(in the rows, 128 means zero)
The same turns and mirrors carry the whole set onto itself and the rows of a family onto each other. Which other rows belong to the same family as each row named below? List them in the order they appear above.
These 30 rows form 5 families of 6 rows each.
fud: [129 103 161 130 127 138  88 121  88 122 133 124 111 149]
Moru: [116 133 161 115  99 139 150 113 136  87 165 139  77 119]
saleg: [120 110 171 125 111 136 151 111 136  96 169 139  91 110]
let: [104 155 135 127 105 168 158 149 114  92 139 147 109 142]
dulab: [124 132 112 106 141 150 100 153 106  95 138 125 111 148]
Nas: [103 112 178 103 114 153  99 144 126 126 124 164 140 144]
fodub: [133 147 116 106 131 121 108 154 118 102 149 129  94 148]
vagu: [106 109 154  97 132 155 103 126 140 145 126 163 135 138]
faf: [132  97 154  86 100 130 144 126 158  94 106 145  98 122]
Tika: [108 112 172 103 128 150  99 142 139 130 128 157 148 140]
lelad: [134 101 132 103  91 135 120 116 165  84 112 149 104 113]
Zuna: [ 98 142 129 130 100 147 161 155 124  87 125 140 103 146]
Sefu: [154  96 162 131 115 135  99 124  92 121 122 150 106 153]
Birel: [130 100 154  87 105 131 125 107 167  83 125 151 117 125]
ludur: [112 121 153 135  94 146 151 107 132  85 156 152  84 112]
pokez: [139 100 157  94  86 138 116 101 158  89 113 153 104 128]
fope: [105 107 174 102 117 149 105 116 144 125 112 159 140 156]
mur: [128 101 159 134 128 138 101  99  99 132 121 139  96 154]
gipe: [146 145 116  96 136 153 112 148 116  84 140 128 103 144]
tis: [110 142 129 145 107 154 160 155 116 107 119 144 115 147]
mev: [115 105 178 105 107 151 102 120 138 128 136 162 149 140]
ziz: [111 153 131 135 101 148 157 153 122 108 125 141 121 159]
mifi: [138 145 119  98 135 143 107 154 112  91 142 124  94 133]
Figaz: [125 129 165 135  92 152 133 116 152 106 167 145  89 109]
kip: [132 107 141  99  97 131 128 117 165  84 102 157  97 123]
zot: [146 101 161 137 124 135 103 105 102 130 117 134 103 153]
Seg: [141 137 111 110 123 136 108 147 102  96 130 112 111 148]
zek: [133  99 146 138 132 146 106 114  91 127 126 132 119 161]
Tona: [124 126 175 125 108 142 146 108 138 100 171 152  90 111]
lagaz: [120 135 135 144 121 171 159 157 124  95 125 143 106 154]

Same family as vagu: fodub, faf, Sefu, Figaz, lagaz
Same family as zot: Tika, tis, mifi, kip, Tona
Same family as Birel: fud, let, ludur, fope, Seg
Same family as lelad: saleg, Nas, mur, gipe, ziz

The same turns and mirrors carry the whole set onto itself and the rows of a family onto each other. Which other rows belong to the same family as each row named below? List them in the order they appear above.
These 32 rows form 4 families of 8 rows each.
fop: [137 105 150 121 163 118 148 121 135]
delol: [148 118 129 123 136  89 116 166 130]
nifi: [140 103 135 119 126  97 110 167 131]
fodo: [125 128 126  90 131 116  99 113 140]
koviz: [115 141 106 140  94 133 119 147 115]
rov: [112 147 126 130 127 146 147  97 122]
tik: [144 109 137 123 133 102 106 169 131]
fuga: [121 151 112 127 101 131 113 159 110]
nutot: [127 135 122  85 134 117 106 116 136]
gafi: [115 152 126 136 132 150 143 100 126]
kot: [ 85 150 135 131 143 107 126 133 137]
mekin: [121 151 110 133  95 129 105 148 118]
fubin: [125 132 121  85 123 126 100 124 137]
puz: [139 106 148 128 159 115 139 107 145]
zas: [131 120 137 171 124 131 147 153 119]
Ginug: [132 110 127 162 130 129 153 151 109]
razof: [170 104 122 122 116 143 131 140 128]
denab: [165 110 118 123 124 153 115 131 127]
kirab: [ 91 144 141 130 149 102 130 145 127]
pidu: [116 146 103 134 101 129 104 148 117]
Defi: [127 145 135  92 128 118  98 117 144]
tipo: [ 94 148 133 134 148  95 129 142 128]
nogok: [123 137 119 130 133 155 145  97 129]
gome: [167 110 119 125 111 147 123 122 127]
pilin: [132 123 137 168 134 123 160 146 125]
Rutu: [ 94 145 144 134 135  94 139 137 126]
Reveg: [141 113 151 113 165 115 139 123 145]
Bezum: [135 127 134 166 129 132 154 155 114]
vuro: [133 118 138 124 124  94 114 175 133]
gof: [143 109 157 121 157 117 148 120 137]
dulin: [108 138 131 135 123 158 139 100 122]
rim: [162 108 128 121 111 153 123 126 125]

Same family as rim: fop, fodo, rov, tik, mekin, tipo, Bezum
Same family as delol: fuga, puz, Ginug, denab, Defi, Rutu, dulin

The same turns and mirrors carry the whole set onto itself and the rows of a family onto each other. Which other rows belong to the same family as each row named below? List them in the order they appear above.
These 32 rows form 4 families of 8 rows each.
runal: [111 154 140 125 126 127 127  94 118 133 140]
tal: [101 128 111 139 102  93 154 173  90 122  97]
rurov: [125 157 168 139 111 126 129 154  93 119 100]
pumum: [117  95 130 109 136 134 124 139  97 137 123]
feg: [102 164 113 150  99  85 144 128 132 115 117]
dopo: [122 128 145 126 106 144 180 126 110 107 112]
vot: [107 138 143 124 111 136 132  94 138 132 130]
Bik: [104 131 142 138 109 135 181 143 124  99 100]
peri: [109 121 105 124 105 111 152 179  96 112  97]
zumem: [101 140 151 120 121 138 119  95 126 130 126]
lunir: [103 132 116 140 115  99 146 185  89 126 104]
feb: [103 139 116 127 117 100  98 137 103 156 136]
baned: [109 141 128 128 124  91  93 149  95 142 123]
tano: [ 96 128 134 126 103 139 184 121 122 112 102]
Dudop: [ 76 111  94 123 114 106 146 113 120 134 121]
gorof: [108 105 144 113 128 151 134 150  95 142 119]
mif: [ 94 180 128 143 109  98 135 119 129 114 111]
Rugi: [110  90 135 111 117 131 140 152  88 142 112]
lason: [104 102 133 113 131 140 126 149  88 147 105]
Ropas: [111 132 140 119 125 133 125  91 122 150 121]
rizo: [100 150 118 127 106  96  93 141 100 147 121]
siluv: [ 89 110  89 121 106  94 135 124 128 131 110]
Tol: [122 172 162 140 112 129 126 150 102 130 112]
Febiv: [ 86  96  96 123 115 106 152 128 124 128 123]
nom: [122 158 156 127 116 130 120 161  87 116 122]
fovir: [ 99 117  88 123 117 107 158 111 129 127 115]
Bov: [102 118 144 133 119 136 182 126 113 105 100]
kubas: [ 97 166 129 147  93  92 148 119 125 106 116]
kofe: [101 149 100 123 125  93 100 147 104 137 125]
kar: [ 94 138 122 135 100  97 153 177  95 105 102]
nikab: [104 180 117 141  95 103 155 134 117 108 115]
Zomo: [116 157 172 135 120 135 141 145  88 124 112]

Same family as tano: baned, mif, Rugi, Ropas, siluv, kar, Zomo
Same family as peri: runal, pumum, dopo, nom, fovir, kofe, nikab
Same family as feg: vot, Bik, lunir, feb, gorof, Tol, Febiv

